runs of hidden systems:
path 1, T (9 x 18):
[[ 39  47 -11  34 -13  17 -27  -2  20 -49  12   6 -29 -32  21  15  -2 -10]
 [ 31 -50 -34   1  27  10  12   9 -18 -23 -30 -33  44 -12  -9 -33  -1  22]
 [  9  27  24  27  -9   4  45 -23 -23  35  30  37  37   1  18 -19  22  -9]
 [-14  14 -15 -38  -9  27 -19  35  40  14  22 -31 -14  38  18 -24  34   1]
 [-40  11  23  64 -14   1 -22  31  -6   5 -34 -15  15 -16 -34  22   6  19]
 [ 51 -13   4  35  11  38 -17 -32   7 -24  36  -4 -48  -4   0  -1  -7  22]
 [ 22 -22 -27  -8  18 -29   2  27  -7 -32   9  -1  61 -30  22   3  38  12]
 [ 20  59  -3  14 -19  36  41 -13  -8  10 -22   6  27   7   1 -38  -3 -32]
 [-30 -43   9  -3   9  16   0  20  11  42  22 -25  -2  44   7 -38  24  33]]
path 2, Z (9 x 18):
[[ 18  25  -8 -21  12 -18 -33  27 -22  15  -9 -39  35  38  -4  10  44  29]
 [-35  37  13  55  -5  55   0   2  21 -26 -20  23   3  -6 -19  -4  17 -16]
 [ 40 -32 -16   8  -3  21 -21  26  18   8  26 -56 -21   1   9 -20  11  39]
 [  8  49   5  15  18  -3 -16  -3 -24 -18  11  32  45  15  14  20  58   2]
 [ -8  18 -13   0 -22  49  18  12  61 -11  -5 -37 -14  -2 -27 -25   4 -23]
 [ 22 -15   7  36   7   9 -11  26 -43  36   5 -20  33  11   6 -12  30  51]
 [-24  44  13   5   3  34 -26 -10  35 -23  28  29 -25  25   2  19  38 -13]
 [ 17   2 -27   9 -10  -3 -15  47  22 -11 -30 -69  22 -11 -10 -13  11  15]
 [ 24  17  14  54  15  52   0 -21 -38  -1  15  35  18   0  -5  -5  30  19]]
path 3, Z (9 x 18):
[[ 29 -24  -9 -39   9  -8  -8  -3   9   8  15 -60  -2  20 -49  18  23  24]
 [-29  40  24  53   6  -9   4   0 -15  -8 -25  32  32  18  34 -23   9 -12]
 [  7 -19 -29 -27 -19  56 -13  22  26   7  24 -15 -51 -24 -26   6  -6   4]
 [ 15   1  23  33  30 -55  -9  -9 -19 -14  -5 -19  49  25   6   7  33  27]
 [ -8  50 -17  -4 -27  57   6   2  20  -8   0  32 -32 -12  18 -18 -11 -39]
 [ 14 -56  -9 -11  13 -10   1  22  -2  11   5 -52  31  -4 -34   2  25  38]
 [ -8  60  36  44  -5  -1  -4 -24  -9   3   8  37  -2  26  28   0  10 -13]
 [ -8 -24 -46 -50  -7  35 -20  40  31 -10  -8 -31 -22  -6 -13  -8  -1   0]
 [ 18   5  35  68  10 -30   4 -11 -29   1   2  -2  42 -13 -14  18  23  25]]
path 4, V (9 x 18):
[[-61  -5  33  10   7 -57 -18  -3  26 -12  -5  24 -25  17  28  15 -18 -10]
 [ 16  -8 -25 -10 -21  -4 -23  16   0 -17 -21  -3 -48 -49   3  22 -57  -7]
 [ 16 -48  -6 -20  48 -26   8 -47 -12 -51  -4  19  14   4 -11   9  -8   1]
 [  8  14   1 -18 -19 -28  57 -22   4  15   5  29  10 -22  34 -25 -35 -47]
 [-22  -3 -14 -82   2 -12 -10   3 -22  33 -17   3 -13  35 -16  15 -13 -11]
 [-59 -17  39  31   6 -31  -7 -16   8   2 -12  25 -36  15  11   5 -41  -3]
 [ 22 -13 -25 -25 -13 -13 -35  14   9 -21  16   8 -53 -43  26  27 -33  -2]
 [  3 -17  -6 -12  36 -42  12 -35 -11 -57 -31  14  32 -12 -24  23 -12 -16]
 [ 17  -8  -8 -23  -8   0  51 -32   0  16  -1  16 -11  -3  26 -46 -49 -34]]
path 5, B (9 x 18):
[[ -1 -16  32  20 -10  15  -8 -17   6  44  16 -35 -50  32 -36  -1 -17  28]
 [-32 -22  -6   0  24 -28 -56  33  -6 -31   3  23   1  -2  33  31  25  25]
 [ 35  39 -31 -12 -22  16   5  -2  21 -39 -23  -8 -15 -39  -8   4 -30 -38]
 [ 30 -46   6  19  26  -6  41 -28 -30  13  -9 -22  39  15 -10 -40  -9  23]
 [-28   7  18 -13 -10  -1  13  -1   1  26  57  64  -3  -9  28  17  28 -13]
 [-16  39  -7 -43 -11  -4 -17  15  22  13 -26 -49  -8  42 -37  13  10 -14]
 [-26 -22  19  69   8  -5 -20   6 -18 -10 -44   6 -15  -6   8 -12 -42  19]
 [ 41 -34 -21 -16   7  18 -15  -7  17 -25  57   5 -35 -34   7  20  10  14]
 [ 21  31 -19 -29  11 -42  20  -1 -21 -17 -31  -2  69   2   2   2  18 -23]]
path 6, T (9 x 18):
[[-17  25  42  50  18  10  15 -38   3  -2  16  28  14  42  12 -21  30   1]
 [  4 -10 -24 -12 -29  17 -21  58  35  14  29 -28 -24 -27  30 -11  11  11]
 [  9  25  10  37  13  12 -14  -6 -30 -14 -38 -16  38   4 -59  27  25  17]
 [ 19 -18  10  42  10  21  11 -20  28 -25  32  10 -25   0  51 -47  -7   5]
 [ 25  -2 -31 -31 -12   3   0  47 -25  25  13 -16  43 -32  -8  15  42  18]
 [-12  52  24  42  10  21  13 -31  15 -19 -22   1  20  42 -10 -27  18 -17]
 [ -2 -46  -5  17 -15  18 -13  45  15  32  26 -23 -28 -14  34 -32  -8  32]
 [ 17  35   6  13   3  13 -19  -1 -22  -8   9   6  31 -12 -51  54  51  12]
 [ 14   6  -4  39  12   6   1 -12  45 -51  -7 -17  -7  15  43 -51 -10  -9]]
path 7, C (9 x 18):
[[ 33  25  16  51   5  11  -6 -25   3 -37  15   5  12 -27 -39  39  26   6]
 [ 33   3 -28  -2  15   7  10   2  -2 -23 -17  -6  15  13  63 -63 -16  -8]
 [-21 -18   6 -11 -13   3  43  19 -13  48  21  15  51 -24 -21   5  37   1]
 [ -2  49  31  -1   2   1 -12 -34  17  12  10 -18 -32  73  -2  -6   7  -4]
 [-44 -21 -13  17 -10   6 -43  70   7   3 -19 -17 -10 -15  16   0   0  25]
 [ 41   2   6  38   0  43   5 -29   5 -22  28  -1 -11 -33 -48  20  13  14]
 [ 32  -3 -16  -3  28 -28   0  -4  -2 -34   0   0  28  20  68 -39   9   2]
 [-21  19  -6 -13 -34  20  42  29 -12  47   2  18  44 -29 -19   0  24 -21]
 [ -8   2  32  -1  16   5   0 -37  18  19   7 -33 -25  74 -18 -21   5  10]]
path 8, A (9 x 18):
[[ 27  58 -15 -29 -17 -52 -19  11  -7  -8  -8   2   0  -3  47  18 -12 -24]
 [-35  -5 -10   0   5  53  18   1 -13   7 -55  -4  15  16 -50 -25 -12 -10]
 [ 10 -51  39  33  10 -38  13 -27   9  17  55  -6  -9  -2   6   7   4  29]
 [ 12  50 -26 -42  -9   3 -39  16 -13 -16   3  35 -25  -8  37  31  -1 -20]
 [-41  -6   1   4   2   2  28   4  24 -10 -56 -35  32  14 -47 -23  -6 -17]
 [ 45 -40  22  40   8  -3   9 -32 -32  17  34   7 -16 -13  10  -5 -19  34]
 [-27  19 -21 -56   5  -1 -24  21  13 -18  26  43  -8   2  28  26  33 -21]
 [-10  33  15  12 -19 -31  25   0  13   7 -56 -47  21  11 -33 -11 -27 -25]
 [ 22 -56   4  26  25  42 -11 -20 -40  10  14  16 -27   4  -5 -12 -15  42]]
path 9, C (9 x 18):
[[  7  14  -1   4  -2 -18  25 -23  -9 -19   8  61  -2 -32  53  -9 -30 -36]
 [  7 -15 -24 -77  -6 -25  32  -1  -4  28  -7 -22  21   4 -25   1  -9 -21]
 [-58  14  41  15  11 -25  -4 -31 -16  10 -27  30  -9  35 -21  22 -16 -10]
 [ -6 -15 -13 -25 -24   3 -25  20  24   6   7  -9 -73 -17  15   8 -47  -2]
 [ 14 -25  -8   1  26 -26 -19 -14 -19 -46 -16   1  19 -30 -44  53   3  15]
 [ 17  22  -7   1   3  -4  28 -35  -3 -31 -15  42  -7 -14  39 -24 -43 -42]
 [ -9 -43 -17 -65  -2 -34  34  11 -15  39  -2  -8  25  -7  -8  -3 -10  -6]
 [-37  37  37  -4   2 -18  -4 -39 -11  11  -8  32 -20  35 -31  36  -7 -17]
 [-23 -18 -15 -18 -13 -13 -32  24  28  -9 -23 -22 -59  -4  19  -4 -51  -4]]
path 10, A (9 x 18):
[[-44  10  14 -16   3 -62  -1  12  19  -1   0  17  15  27  60 -15   3 -19]
 [  9  16  -4  -8 -29  29  12  -8 -28  29 -31  -3 -23 -26 -55  23 -44 -16]
 [-24 -49  19   8  52 -19 -23 -21   2 -24  12  -1   0  45  -2   4  24  33]
 [  2  27  -1   9 -31 -27  11   4   8  -9   3  37 -20 -52  42  10 -39 -37]
 [  8 -14 -26 -53  26  16   5 -17 -20 -11 -35 -17  22  22 -57   7   6  -3]
 [-26 -14  45  51   8 -38  23 -20 -11  16   9  26   9  17  41 -24  -9   7]
 [ 10   4 -21 -60 -22  17 -12  -1  -2  16  23  20 -50 -25 -16  39 -21 -18]
 [-38   5  15  11  30 -46 -18   2  -3 -27 -48 -17  40  38 -14  11  14   7]
 [ 12 -19   6  34 -12  25  25 -28   1  -2   2  24 -42 -31  10 -21 -58 -13]]
path 11, V (9 x 18):
[[ 26  -5  24  43 -19   5  14  -4 -17  56  11 -29 -14  16  14 -35 -19  26]
 [-20  22 -13 -17   8  26 -45  30  -7  -7  30  39   1   4  14  34  55  10]
 [-11  14  21  48 -14 -15  13   0  50 -22 -22 -54   9 -10 -41   1  -3  -8]
 [ 58 -14 -27  11  12  42 -17   8 -50   9  -4  -4   3   1  24 -33  -3  33]
 [-30   0  15   1   7   5  29 -10  24  -7  42  33  39  -8 -21  17  62 -12]
 [ 25  55  10  10 -34 -12   3  11  12  31 -18 -58  -9  23   1 -19 -16  -9]
 [-32 -30 -16   9  27  51 -35  30 -35   2 -14  23   7  14  -2  -8  24  36]
 [  9  -2  35  49 -20  -8  17 -16  49  -4  52 -14 -13 -25 -17  18  17   4]
 [ 54  45 -36 -12   5  -3 -28  24 -24 -19 -27 -25  25   9  25  -6  17   5]]
path 12, H (9 x 18):
[[-27  -7  22  14 -10 -24 -27  23  14  32  20  -7 -43  30  61 -21 -13  17]
 [-10  13 -18   1 -11  43 -43  34  -7 -14   0   8 -14 -32 -38  51  24  13]
 [ 55   3  -5  49  18  -8   5 -13  15 -49 -10 -36  23  -2  17 -30   4   9]
 [  6   0 -15 -19 -24  23  31  28 -36  55  19  26  31 -22  30 -26  11  -2]
 [-23  35  29   4  -2  11  19 -27  33   4   9 -13  13  33 -57  17  37 -16]
 [-23  14  20  30 -10 -26 -29  19   4  16 -22 -18 -34  34  48 -25 -33   9]
 [-19 -32 -16   8  -3  56 -34  36  -8   2  13  14 -22 -32 -29  26  19  29]
 [ 57  23   1  39   6 -26  -1 -13  26 -48  18 -28  22 -14  12   2  24   4]
 [ 12  23 -28 -19 -16  29  24  25 -41  39 -20  15  29  -3  33 -42  -6 -13]]
path 13, H (9 x 18):
[[ -4  51 -20 -16 -35  11 -28  32   9 -10   1  25 -30 -40   9  41  -7 -26]
 [ 30 -21 -22   6  33  13  -3  -7  -9 -34 -46 -49  30  21 -32 -22   2  20]
 [  0 -27  19  32  -7 -14  39  -5 -19  28  33  43  21 -28  41 -25  -4   4]
 [ -5  43  -7 -59 -20  23   3  -8  30  15  24  -5 -20  24 -26  22  27 -30]
 [-31   9  19  36  15 -43 -23  11  -9 -15 -62 -25  16  31  -1  -5 -19   8]
 [  3 -48  -4  20  -5  52  -5   3  -8  15  29  23 -48 -34   7 -11 -25  22]
 [ 27  17 -11 -29   6 -31 -13   8  24 -29  37 -13  27  -6   0  35  55   1]
 [ 12  45 -10  20 -11   6  22  -1 -31  -2 -61   8  23  -4  11 -28 -38 -30]
 [-25 -65   7 -15  15  29  30  -8  10  36  27 -11   0  25 -26 -31  13  22]]
path 14, B (9 x 18):
[[-28   5  28 -20  20   2  -8 -28   4  25  14  10 -27  80  20 -21   8   5]
 [-62 -20  -8 -17 -22 -17 -25  54  20   8 -14  -1 -20 -31  -9  29 -14  -4]
 [ 45  15   4  22  15  -6 -30 -40 -10 -46 -22 -16 -32   3 -31  29 -28   6]
 [  9 -54 -28 -19  28 -10  20  -3  -2 -29   3  20  24 -11  49 -44 -12   1]
 [ 13  22   4 -30 -25  -7  48 -21 -10  30  24  24  18 -34 -38  31   4 -31]
 [-32  12  28 -14  25 -13  -3 -26   1  15 -13 -11  -1  86   0 -23   7   0]
 [-61 -29   3   5 -25  -6 -20  41  15  18  -4  15 -42 -32   9  15 -32   1]
 [ 42   0  -7  -4  21  -7 -36 -30   0 -48  -8 -24 -24   1 -43  44  -5  13]
 [  6 -22 -21  -3  24 -23  22  -9  -7 -36 -23  24  32  -8  56 -43 -22 -16]]

runs to name:
path 15 (2 x 18):
[[ 16 -33 -19 -29  14 -56 -19  28 -18 -11  16   1  27 -20  37  20  13  22]
 [ 12  55 -16 -14 -10  39  23 -28  -7 -21 -22  36   8 -11 -21   4 -11 -47]]
 | B
path 16 (2 x 18):
[[ 23  33  22  60 -19 -14  22  -7  18   4 -16 -36   6  10  23 -41 -20  -7]
 [  4 -17 -36 -42   7  60 -21  22 -35  21  19  33  -6   0   5  -3  25  17]]
 | Z
path 17 (2 x 18):
[[-28   4   5 -34  -8 -27 -26  15 -25  30  25  49 -28  -3  42  32 -10  -3]
 [-38  10   6  -9  -1 -30 -21  -9  38 -44 -28  -3 -35  -5 -28  38 -29 -27]]
 | V
path 18 (2 x 18):
[[-51  27  19  10   4  25 -48   9  15   5 -12  -4 -40  54 -14  14  10   9]
 [ -6 -33   4  60 -10  -9 -29  40  24 -22   3 -24 -18 -42  19   3 -12  28]]
 | V
path 19 (2 x 18):
[[ 23  16  -3   6 -19 -16  -8  13  36   2  10 -39 -33  20  56 -40 -21  -5]
 [-18 -21 -20 -10  10  14 -18  31 -49   1 -23  29  34 -34 -29  34  17  17]]
 | V
path 20 (2 x 18):
[[ 32 -14 -17  -6   3 -11 -22  33  25  -7  37 -35   0   9  49 -23  31  28]
 [  6  51  -8  25 -23  26   7  24 -37  14 -18  25  41 -36 -19  21  22 -11]]
 | H
path 21 (2 x 18):
[[-27 -24  26  18  14   4  -5   4   3  35   2 -42   8  58 -19 -23  25  35]
 [-11  30  13  42 -18  32 -47  28   9   7  31  15 -35  -1  24  17  27  20]]
 | C
path 22 (2 x 18):
[[ 35  -7   6  18  19   7   9 -32  11 -36  31  -3  24 -21 -49  34  39  10]
 [ 19  19 -16 -17   8 -19  -1   5   6 -10   0   6   4  29  82 -50  -7 -13]]
 | A
path 23 (2 x 18):
[[ 30  -9  -4 -18   3 -29   8 -13  37 -37  40 -15  12 -31 -27  42  31  -7]
 [ 29  40  -6   7   8 -14  23 -16 -30  -8 -53 -11  40  21  16 -38 -20 -22]]
 | V
path 24 (2 x 18):
[[-20  18  21 -16  19  -8  -1  -8  -3  26   8 -14  30  72  -7 -10  48  14]
 [-59  20   9  26 -35   5 -22  47  16  21 -16  12 -33 -15  23   2 -20  -9]]
 | B
path 25 (2 x 18):
[[  5   0  -3  15  -5 -26 -23  23  -1 -28  18  15  14 -58 -14  62  26   8]
 [ 68  32 -27  -4   5  22  17 -28  -8 -32 -21 -13   6   3  13 -33 -23 -20]]
 | H
path 26 (2 x 18):
[[ 18   9 -13  26  -8  -4  -6  45  30 -17  -9 -55  37 -20  -8  -6  38  15]
 [ 33  41   7  36   4  64  -1 -17 -28   8   9  10   9  20 -10 -15  34  14]]
 | Z
path 27 (2 x 18):
[[ 23  37  11  42 -27  22 -33  20  20   7   9 -47 -38  -2 -20  17   6  20]
 [ 10   6 -18  38  17  30 -33  37 -20 -15  -6  -3  27  10  40 -26  36  33]]
 | H
path 28 (2 x 18):
[[  2  -8  -1 -28   5   8 -41  10 -50  46   3   7 -39  37  17   6 -15  31]
 [-58  -5  25  28   5 -18 -17   2  41 -40  13  33 -14 -17   1  35  13 -10]]
 | V
